In the rows, 128 means zero.
X: rows in several groups, each row roughly a mix of its group's directions:
X (120 x 11):
[[145 108 111  78  82 143 122 137 124 125 122]
 [100 140 114 169 153 137 171 124 113 146 127]
 [103 132 110 130 114 145 117  79 170 114 139]
 [130 134  88 156 123 146 157 140 156 153 156]
 [ 96 167 151 111 113 138 117 135 102  92 116]
 [105 160 113 107 173 141 103 135 137 116 102]
 [111 158 121 112 151 115 128  71 107 124 133]
 [126 111 102 179 137 170 138 134 133 120 146]
 [122 122 119 133 169 123 158 106 151 161 162]
 [131 129  91 152 101 139 171 125  96 144 138]
 [150 129 156 175 130  94 107 113 136 122 151]
 [151 105 106  96 166 116 130 113 147 117 161]
 [131 109 171 128 173 139 134 129  99 106 113]
 [109 140 128 116 156 146 145 106 173  98 151]
 [100 156  93 129 109 121 142  95 162 142 123]
 [118 155  80 130  97 124 137 124 153 149 154]
 [100 175 113 127 164 137 107 136 126 119 102]
 [117 144 114 161 154 176 158 137 124 132 145]
 [147 166 162 124 103 109 103 132  99 111 114]
 [128 127  90 110 149 119 145 117 178 139 153]
 [107 107 153 160 103 139  98 118  89 119 138]
 [142 103 141 127 119 141 105 172 104  89 116]
 [133 116 165 146 115 150  86 118 121  89 123]
 [153 131 156 141 127 115 106 170  92 110 107]
 [139 147 122 109 124  97 109  77 124 156 109]
 [137  92 153 128 157 115 111 119  91 159 112]
 [120 155  90 116  90 100 129 115 153 142 147]
 [136 126 105 130 144 144 147 151 161  96 171]
 [ 86 137 102 128 125 134 154  91 153 143 151]
 [ 99 177 139 130 146 137 136  94 107 106 123]
 [110 107 130 151 128 119  94 142  98  91 160]
 [124 116 153 155 119 125  89 145  93  92 135]
 [ 99 180 141 144 110 155 121 131 120 105 110]
 [140 118 154 151 118 144 108 169  94 100 118]
 [133 114 158 147 138 113 106 135  95 168  97]
 [112 117 163 158 116 157 134 155  90 113 120]
 [145 126 144 159 112 149 104 158  94  96 119]
 [144  97 146 153 125 151 137 182 141 127 120]
 [128  82 119 141 111 124  88 127  93 127 150]
 [160 102 153 129 139 125 101 164  94 108 128]
 [125  90 158 139 132 125  89 115 170 129 128]
 [124 110 159 152 102 149  86 108 112 106 124]
 [119 144 158 157 114 162 122 163 128 106 100]
 [119 116 173 156 162 110 109 118 158 127 133]
 [160  87 119 148 160 121 144 114 147 157 135]
 [104 162 138 175 169 117 133 124 124 130 125]
 [134 111  89 129 140 136 162 143 139 152 171]
 [103 116 124 121 158 125 166 103 148 165 149]
 [123 148  86  88 105 153 115 140 114 122 105]
 [127 167 150 149 106 107 112 120 113 162  98]
 [139 161 134 129 159 109  77 126 140 103 125]
 [113 123 146 162 110 118  95 144  86 103 133]
 [124 140  81 128  94 112 113 100 156 142 112]
 [139 154 124 177 117 152 128 162 135 105 146]
 [152  92 157 134 129 133 101 152  85 123 130]
 [135 124 168 128 145 157 109 121 146  79 132]
 [148 117 112  92 163 112 136 111 149 116 165]
 [117 131  95 170 112 154 125  92 128 148 111]
 [129 160 122 156 127 100 160 103 169 131 131]
 [127 166 134 163 134 109 149  91 159 126 115]
 [140 115  78 123 100 100 114 127 121 164 120]
 [109 133 127 126  82 148 125 163 129  95 102]
 [112 166 138 129 152 131 139 131 162  80 133]
 [136 157 161 141 117 140 131 106  88  95 145]
 [120 114 157 114 143 169 160  97 140 151 138]
 [110 136 167  98 120 123 120 153 101  88 117]
 [116 164 125 113 122  80 144  92 143 117 136]
 [107 147 113 126 139 118 160 101 165 165 143]
 [152  78 124  98 115  98 118 152 135 139 137]
 [131 171 102 167 101 144 128 137 154 116 135]
 [129 118 147 172 117 148 112 168 100 127 107]
 [126  87 173 122 139 121 166 129 140 141 144]
 [139 157 140 134  87 119  95 140 109 117  91]
 [142 130  87  94 135 117 127  90 159 117 145]
 [108 166  88 161 112 141 127 128 103 134 111]
 [127 114  91 130  98 107 128 124 106 179 122]
 [ 97 153 132 146 190 132 131 127 137 128 116]
 [117 105 166 141 150 120  92 119 169 126 125]
 [149 150 153 129 144  98  79 126 142 104 134]
 [126  98 153  99 128 143 105 164  93 110 120]
 [141 152  88 134 138 117 132 128 180 139 151]
 [148 118 129 137 102 111 119 149  85 165 102]
 [142  98 149 169 105 112 157 116 124 143 155]
 [114 107 160 180 142 117 116 112 154 138 134]
 [112 111 142 150 132 125  96 143 100  85 156]
 [159 143 107 101 143 120  79 125 138 100 132]
 [127 121 101 119 111 120 153 117 120 190 119]
 [131 139 161 108 178 110 102 131 150 109 128]
 [103 110 158 148 138 130 183 131 123 151 133]
 [151 160 122 128  89 119  90 132 120 104 102]
 [142 101 146  66 141 130 123 137 148 117 130]
 [136 113 154 162 150 174 118 142 114 125 102]
 [ 98 102 127 182 121 143 141 114 140 154 123]
 [119 121 106 120  94 164 113 176 119 134 141]
 [126 100 127 104 118 161  98 164  93 127 128]
 [123 120 127  83 125  99 117  89 122 152 100]
 [170  91 122 109 147 117 112 163 108 129 134]
 [119 150 101 110 111  88 156 119 151 131 160]
 [132 155  80  95 111 147 109 137 112 117 110]
 [122 160  85  98 118 148 145 143  98 126 112]
 [151 125 122 130 102 135  91 163 117  89 108]
 [105 113  87 137 126 142 144 149 175 146 124]
 [141 140 176 148 145 123 127 113  81 131 141]
 [105 172 106 129 116 122 150 105 166 135 112]
 [108 162 159  91 112 118 158 114 127 108 144]
 [104 166 120 131  80 150 112 154 130 116 121]
 [139  92 143 141 156 173 116 148 102 132 117]
 [145 149 154 169 153  92 108 117 132 116 147]
 [ 98 177 142 138 124 138 159 144 128  96 134]
 [110 113  97 152  97 103  92 128 100 125 142]
 [140  99 161 150 139 159 128 171 124 118 109]
 [151  89 126 116 170 104 137  98 122 145 139]
 [ 93 154 105 129 116 132 155  91 159 147 130]
 [150 124 151 125 133 106  72 121 155 108 134]
 [131 160  82 164 117 132  95 117 118 122 121]
 [152  85 109 114 149 114 109 156 109 120 156]
 [133 144 106 148 107  90  93 156 111 106 115]
 [147  90 138 156 162 163 143 153 125 137 129]
 [162 134 131 169 124 131  90 161 111 119 118]
 [122 140  96 159  99 138 166 127  94 145 131]]

the two rows of each list that fit no group, in list order (the others fit one group, some only roughly):
    Z422: [157  76 109 115 119 109 110 133 144 157 133]
    Z658: [113 122 159 162 125 137 122 121  87 160 102]
    Z728: [102 113 165 157 135 155 155 158 107 133 129]
    Z723: [109 171 126 115 115 110 172 101 139 143 134]
    Z702: [157 102 100 110 134  95 122 162 105 147 139]
    Z24: [132 125 149 172 136 106  83 108 150 118 132]
    Z376: [110 134 105 124 128 114 130  85 145 174 104]
    Z865: [109 156 100 153 113 140 149 142 174 140 139]
    Z7: [144 111 129 143 132 163 130 156 115  78 149]
    Z67: [145 143 104 143 118  93 121  90 164 151 121]
    Z580: [100 131 141 132 116 160 136  75 160 129 128]
    Z834: [109 112 135  81 105 107 114 135 130 133  84]
    Z87: [131 141 146  81 146  86 135 107 135 138 151]
    Z85: [110 152  94 131 135  91 105  87 116 134 140]
    Z836: [115 130  95 162  91 155 116 143 141 127  97]
 : Z723 Z85
    Z601: [156  91 171  96 143 122 127 143 145 138 137]
    Z5: [117 113  77 119 122 119 112 102 163 121 153]
    Z487: [114 140 114 168  92 153 112 153 130 126  96]
    Z701: [115 136 114 119 122 144 166  99 141 179 119]
    Z242: [ 87 133 129  86  98 121 150 107 139 135 105]
    Z705: [120 148 156 102 109  88 111 105 128 103 103]
    Z226: [ 92 152 125 136 109 147 137  77 151 136 122]
    Z516: [133 135 105 137 171 122 157  90 130 148 154]
    Z374: [151 134 108 150 115 119  89 167 146 136  99]
    Z357: [143 134  94 117 124 127 162 112 154 114 174]
    Z895: [144 107 125  99 137 158 142  86 159 151 131]
    Z498: [139  96 157 122 160 149 102 124  90 122 112]
 : Z601 Z357
    Z175: [117 170 119 183 154 115 127 121 116 128 129]
    Z656: [156 114 100 117 126  94 118 167 102 152 124]
    Z700: [141 144 162 139 118 139 126 159  97  85 144]
    Z857: [149  93  94 133 153 131 129 102 130 167 146]
    Z953: [143 133 153  95 163  96 141 107 125 146 158]
    Z347: [114 149 180 123 141 116 141 131 115  89 108]
    Z791: [127 137 142  88 161  92 143 103 134 148 148]
    Z646: [ 97 159 146 113 120 154 126 153  98  94 128]
    Z397: [156 147 111  90 115 152 136 140  89 126 104]
    Z141: [130 177 154 164 108 133 127 125 135  95 128]
 : Z397 Z141
    Z59: [140  96 119 106 146 100 109 116 121 168  97]
    Z526: [129 120 122  96 151 135 143  91 171 158 123]
    Z109: [149 115 112 134 136 107  97 106 122 171  93]
    Z408: [110 123 116  89  94 126 117 170 110 116 147]
    Z726: [111 173 161 151 119 130 126 122 132  99  96]
    Z93: [130 153 120 156 147 137 158 127 157 124 176]
    Z855: [106 164 162 124  96 125 124 148 126  94 109]
    Z964: [129 100 145  90 160 130 150 123 119 104 163]
    Z554: [138 133 111 138  88 152 122 156 103 114  88]
    Z110: [ 83 127 107 119 106 137 160 118 161 151 119]
    Z145: [124 137 164 106 104  87 119 142 135  96 106]
 : Z526 Z554
    Z466: [133 120  95  93 120  85 132 107 137 145 157]
    Z574: [106 161 145 121  83 127 118 160 131 100 115]
    Z734: [ 92 156 142 145 104 140 118  89 150 104 123]
    Z977: [101 123 115 132 118 109 160 102 146 177 141]
    Z975: [130 156  96  98  78 138 131 115 110 136 123]
    Z712: [128  95 101 116 111 138 142  97 131 177 137]
    Z183: [ 98 105  99  90 122 132 148  94 151 139 124]
    Z543: [137 168 160 123  97 124 120 140 106  89 129]
    Z577: [135 122 101 106 115  84 153 128 155 141 160]
    Z572: [149 152 160 164 120 136 116 153  93 110 140]
    Z465: [131 114 128 120  84 150  99 176 132 127 119]
    Z223: [127 126 145 168 128 164 131 138  95  94 148]
 : Z977 Z975
    Z171: [144 140 130  78 157 120  95 135 142 100 126]
    Z732: [119 159 162 144 104 148 143 145 107  90 141]
    Z828: [110 137  76 134 104 120 121 134 173 134 136]
    Z832: [110 120 114 179 105 141 160 119 111 155 129]
    Z837: [138  95 156 133 161 156 105 127  95 126 105]
    Z877: [137 112 145 149 148 130 175 169 144 119 144]
    Z379: [144 147 103 100 142 123 141 112 184 132 115]
    Z149: [138 110 103 156 147 180 143 144 133 123 150]
    Z107: [ 91 110 104  88 123 129 151 101 154 139 124]
    Z811: [114 171 167 150 130 135 129 135 128  90 109]
    Z441: [127 123 103 107 127 146 129  86 181 127 131]
    Z127: [155  84 113 112 111 101 100 124 139 157 125]
    Z822: [113 165 134  85 106 101 140  95 133 134 123]
 : Z828 Z149
    Z143: [126 115  68 116 133 102 113 130 146 116 154]
    Z671: [125 133  97 112  76 109 121 149 158 142 139]
    Z298: [133 135 167 115 144 156 170 134 112 157 113]
    Z157: [125 134 165  99 115  81 118 125 128  99 107]
    Z807: [107 155 135 100  81 116 115 157 122 104 129]
    Z826: [158 159 116 156 105 121  85 113 116 127 106]
    Z386: [121 106  87 173 122 152 145 123 117 144 148]
    Z273: [109 152 137  99 136 137 137  72 143 147 138]
    Z935: [117 170 111 181 139 125 135 125 100 129 129]
    Z906: [131 135 114 123 116  88 169 140 164 128 156]
    Z151: [117 141 150 119  83 123 112 170 135 103 110]
    Z72: [132 113 118 159 116 147 115 188 140 118 116]
 : Z386 Z273
    Z800: [108 121 130 115  83 137 111 133 109 115  79]
    Z535: [137 119 138 166 130 138 111 189 128 123 117]
    Z740: [142 119 133 191 107 109 133 110 121 138 150]
    Z71: [141 117 114 149 117 145 172 161 132 133 168]
    Z41: [129 152 140 173 148 149 122  91 133 131  98]
    Z742: [ 99 134 130 131  77 163 122 159 133 116 116]
    Z870: [107 156 135 105  78 112 110 149 130 105 121]
    Z633: [ 90 141 163 138 129 164 143  99 148 111 134]
    Z469: [137 129 119 128 157 117 113  63 119 144 119]
    Z620: [118  84 131 142 171 141 150 147 132 151 146]
 : Z71 Z742
    Z666: [125 118 132 118 160 102 135  92 131 180 129]
    Z731: [132 101 143 128 109 161  82 147 117 131  97]
    Z240: [139  89  98 113 165 115 118 107 142 159 127]
    Z747: [104 181 108 131 148 151 142 126 121  96 126]
    Z846: [141 118 125 104 115  85  97  87 135 141 114]
    Z819: [168 147 145 134 120 114  87 122  92 110 124]
    Z778: [105 120 102 147 106 123  87 104 146  94 139]
    Z519: [103 105 103  97 137 116 143 106 157 165 117]
    Z670: [113 138 136 116  82 129 112 180 131 111 118]
    Z78: [117  88 132  96 157 134 164 117 133 123 158]
    Z827: [113 116 124  86 102 109 108 143 135 135  83]
    Z230: [127 100 151 149 117 116 128 112  96 158  86]
    Z533: [151 111 157 169  96 100 116 115 132 129 151]
    Z872: [131 118 177 115 137 110 113 150  93 150 107]
 : Z747 Z230
    Z75: [111 131 150 111 152 128 168  89 119 131 160]
    Z102: [136 160 161 158 115 145 121 153  98 101 138]
    Z859: [136 134 127  59 150 134 127 144 130 111 121]
    Z751: [ 88 113 107 123 133 134 161 115 159 165 124]
    Z326: [128 122 128 153 116 105  96 164  82 111 130]
    Z703: [128  97 162  91 139 127 133 148  99  97 135]
    Z368: [127 115 161 137 172 124  94 115  95 145 127]
    Z272: [114 106  94  85 130 115 137  98 160 134 122]
    Z26: [150  95 146 160  92 117 148 148 132 133 155]
    Z311: [154 104 150  77  89 125 127 136 132 129 132]
    Z212: [128  95 176 139 129 159 118 121  94 130 139]
    Z299: [134 120 190 131 148 158 140 136 108 120 127]
 : Z368 Z26
    Z116: [136 139 151 139 159 115  80 152 136  97 137]
    Z99: [119  89 106 118 150 120 120 101 133 168 102]
    Z56: [145 102 117 111 129  76 151 118 153 139 150]
    Z874: [155 108 149 136 145 147 105 163 127  87 113]
    Z297: [103 145 118 130 144 116 127 129 155  74 158]
    Z44: [157  94 135 152 156 138 161 158 145 132 136]
    Z970: [102 169 143 125  96 133 128 162 119  94 127]
    Z621: [124 125 181 133 152 130 145 148 114  92 111]
    Z739: [131 115  70 122 126  90 115 147 123 135 148]
    Z389: [114 119 134 105  87 136 111 132 111 122  76]
 : Z116 Z874
    Z931: [140 110 131 150 121 110 105 140  89 162  94]
    Z727: [115 128 125  93 153 116 162  91 144 136 160]
    Z162: [110 143 174 154 131 145 156 155 104 118 140]
    Z121: [122 132 141 110 159 126 161  87 124 125 170]
    Z978: [145  75 147 122 146 149 123 126 106 136 160]
    Z506: [110  97 121 129 123 151 133 186 148 112 126]
    Z283: [155 148 136 164 108 145 101 143 101  95 125]
    Z938: [129 104  80 107 151 116 123 124 145 115 167]
    Z473: [143 121 161 116 133 131 126 161 102  81 147]
    Z652: [128 113 109 177 106 165 116 147 118 112 112]
    Z696: [148 136 110 120 152 133 144 126 154  98 180]
    Z355: [142 155 118 163  95 129  92 150 125 126  99]
    Z224: [112  90 154  78 150 118 143 142 121 124 133]
    Z715: [148  97 105 145 170 127 120  95 126 154 141]
    Z467: [127  94 147  88  89 130 121 142 112 104 144]
 : Z931 Z467
    Z797: [145  93 129 139 184 147 138 117 111 145 138]
    Z463: [108 160 113 117 166 143 106 158 141 101 114]
    Z91: [154  94  93 110 126 111 129 140 109 171 132]
    Z595: [122 128 179 124 161 124 138 127 104  93 110]
    Z594: [132  79 152 132  83 130 149 126 134 146 139]
    Z817: [146 154 100 185 106 114 136 121 128 141 133]
    Z631: [151 106 119 113 137  77 134  94 150 144 130]
    Z784: [136 120 101 113  87  98 133 146 167 141 146]
    Z635: [104 104 123  79 142 106 146 126 152 155 122]
    Z851: [114 116 105 175 111 162 125 162 132 116 118]
    Z708: [136 120 114 105 128 149 135  86 180 136 123]
    Z270: [146  98 156 115 126 116  79 122 162 120 132]
 : Z463 Z817
    Z485: [135 103 129  83  89 104 114 140 149 115 113]
    Z420: [109 169 163 157 125 134 130 124 142  91 110]
    Z332: [148 106 122 166 137 153 112 172 120 104 138]
    Z806: [136 142 119 136 158 134 157 124 158 133 181]
    Z354: [131 117 108  75 128 148 171 138 114 132 127]
    Z843: [133 132 153 142 125 151  88 105 113 127  81]
    Z785: [142 113 103 117 142 115 104  74 122 157 127]
    Z553: [138 151 102 179 106 162 120 112 128 120 132]
    Z349: [105 106 116 108 155 107 140 110 151 175 119]
    Z470: [144 143 152 137 144 115 112 171 114  83 117]
    Z878: [155 153 134 183 157 116 113 138 128 113 125]
    Z275: [135  85  90 108 130 126 127 110 128 164 151]
 : Z485 Z878
    Z195: [138 126 124 114 119  73 117  83 148 135 121]
    Z741: [120 130 138 112 162 123 162  93 135 137 171]
    Z597: [144 127 128 101 170  95 137 108 145 149 158]
    Z842: [140  83 175 126 102 114 140 126 142 136 146]
    Z892: [148 147 152 109 123  91 108  91  98 138 114]
    Z692: [146 109 119 149 173 128 150  92 140 157 132]
    Z641: [121 134 194 131 133 115 132 144 106 105 117]
    Z204: [112 155 146 146 127 168  99 117 103 115  97]
    Z871: [100 184 125 136 143 133 161 114 126 110 138]
    Z563: [126 141 144  95 100 103 112  95 105 125  93]
    Z951: [130 147 148 101 128  96 122  77 104 143 126]
    Z439: [137 112 113 111 162 113 119  77 106 150 133]
    Z352: [117 125  68 131 106  94 111 123 131 139 137]
    Z513: [143 165 143 111 116 110 133 100 125 149  82]
    Z88: [124 169 141 112  80 120 115 133 122 104 102]
 : Z641 Z513
    Z940: [132 136  77 125  94 122 107 116 142 161 141]
    Z37: [116 155 122  97 129 124 106 147  81  96 129]
    Z786: [125 122 176 116 120 114 131 166 122  91 111]
    Z95: [112 146 106 134  79 146 119 171 142 125 131]
    Z400: [125  89 140  83 105 143 162 138 137 139 125]
    Z532: [124 101  69 117 125 111 123 116 135 155 148]
    Z545: [150 114 115 142 107 133  80 141 106 116  91]
    Z353: [101 106 104  87 127 124 150 100 157 145 122]
    Z579: [147 100  92 124 149 132 118  92 122 165 143]
    Z957: [135 123  92 122  87 108 132 148 162 149 149]
    Z133: [112 147 161 108 159 138 125 124 164  94 143]
    Z428: [110 157 121 101  93 127  83 113 108 123 116]
    Z845: [120 123 170  80 144 100 150 126 119 137 135]
    Z907: [119 126 133 112  85 123 105 141 107 118  78]
    Z887: [133 175 140 164  90 124 114 145 121 134 112]
 : Z37 Z133
